In the rows, zero is written as 128.
One turn moves each row of this set onto another row. After a few examples, where does it send each row asked below?
Fatin: [107 148 128 155 133 112 119 128 161 107 153 103 126  79 136 119 118 138
 149 107 153]
fofe: [ 97 155 119 108 150  71 135 145 151 126 129 120 130  93 135 109 101 146
 128 128 169]
rina: [135 129 142 127 103 106 113 143 149 126 125 110 142 112 115 117  94 151
 116 120 163]
fogu: [143 137 109 123 143 100 155 136 165 133 134  99 148  87 146 141 107 152
 140 137 165]
tuf: [106 151 113 110 135 104 124 124 129 127 119 115 155 116 146 146 125 160
 135 135  97]
Nuti: [ 99 169 122 119 135 104 129 117 136 139 140 132 145 109 143 125 118 149
 121 138  92]
nir: [ 66 144  94 142 129 116 137 150 174 131 143 104 118  91 129 142 111 161
 111 133 141]
gon: [119 130 110 173 115 116 131 138 140 126 142 119 146 117 114 146 122 163
 110 128 156]
Gika: [101 154 132  93 144 124 120 135 150 127 126 123 146  95 137 101 117 163
 126 121 177]
mot: [110 146 132 132 110 125 152 124 148 119 136 126 137 121 152  97  85 173
 150 132 149]
Tozuv: [103 160 126 112 137 102 110 133 139 133 131 129 151 107 133 140 130 133
 121 135 101]
zef: [115 116 130 127 150  97 119 128 165 139 141 132 103 104 138 127  90 156
 146 120 141]
vevul: [106 133  97 130 158 131 137 129 192 119 135 125 136  97 133 135 132 159
 111 135 148]
Tubo: [ 94 172 108 152 112  97 156 126 141 117 139 109 140 132 122 122 114 168
 125 118 163]
sulog: [103 136 120 118 146 114 138 149 169 140 112 101 118 138 137 111 124 167
  94 117 143]
Vut: [ 98 146 107 109 115 128 122 145 106 140 124 124 132 101 133 124  99 173
 129 130 168]
rosog: [103 141 111 119 133 153 130 144 145 151 140 111 125 103 164 118  94 168
 143 147 146]
did: [105 135 138 139 162 128 134 170 145 133 139 112 124 117 157 130 117 172
 140 133 146]
kunu: [120 159 132 109 135 106 131 125 127 135 141 120 153  91 134 140 126 163
 116 124  99]
likas: [ 86 124 110 125  90 119 141 142 162 127 132 127 120 123 133 116  85 162
 114 144 138]
tuki: [123 168 107 136 156 126 141 124 178 132 141  91 128 105 148 126 112 154
 147 122 149]
Pepuv: [114 133 121 104 132 131 116 155 164 140 123 108 148 116 128 126 114 158
  94 147 166]
mas: [117 144 117 145 137 112 112 158 149 154 145 130  96 110 120 125 118 166
 109 112 139]
vomav: [107 125 114 132 147  89 152 127 181 123 150 124 139  97 143 125 111 183
 117 147 152]
govo: [142 129 116 134 118 105 150 112 139 139 126 104 133 117 130 123  91 130
 106 130 157]
Dadub: [108 145 131 170 133 137 123 134 137 133 138 112 116 143 136 126 116 160
 109 122 140]
pume: [106 153 119 128 123  95 116 134 146 129 123 115 146 115 144 135 116 138
 132 138  88]
Pibi: [105 125 137 116 111 119 118 140 189 132 139 115 118  93 136 104  93 140
 127 123 142]
leb: [ 98 167 115 132 126 135 148 130 141 114 113 116 133 144 131 124 129 139
 110 115 158]
rara: [110 151 121 115 118  92 139 125 136 127 131 111 142  95 143 132 115 167
 126 124  85]
kevu: [ 81 113 115 122 117 140 151 129 141 125 130 128 103 117 134 127 118 153
 107 114 132]
sizo: [103 134 111 129 123 113 141 117 139 122 130  91 132  77 148 144  97 128
 152 120 159]
fis: [114 157 103 128 126 104 131 108 146 114 134 136 126 100 116 117 129 151
 139  93 166]
Nefe: [104 136 124 128 134 108 167 124 133 105 146 139 148 108 145 125  98 146
 134 150 165]
laf: [110 147  79 139 126 122 131 141 143 160 134 113 115 105 115 155 110 164
 117 119 149]
fal: [116 162 138 125 126  96 134 134 149 131 145 122 151 101 132 126 122 146
 108 134  93]
vek: [101 146 115 128 117 124 144 157 107 139 128  94 121  92 138 125 113 132
 108 120 157]
Fili: [ 80 150 117 117 144  97 136 150 158 138 161 130 107  98 128 134 111 185
 118 127 150]
fopop: [ 94 135 101 130 113 113 138 115 148 108 104 119 128  98 134 115 120 120
 121 107 156]
zofer: [111 144 126 108 122  92 127 138 143 113 122 111 157 101 133 142 130 156
 121 127  97]

Nuti -> rara
vomav -> fopop
Now find these:
Nefe -> kevu
likas -> Pibi
fis -> laf

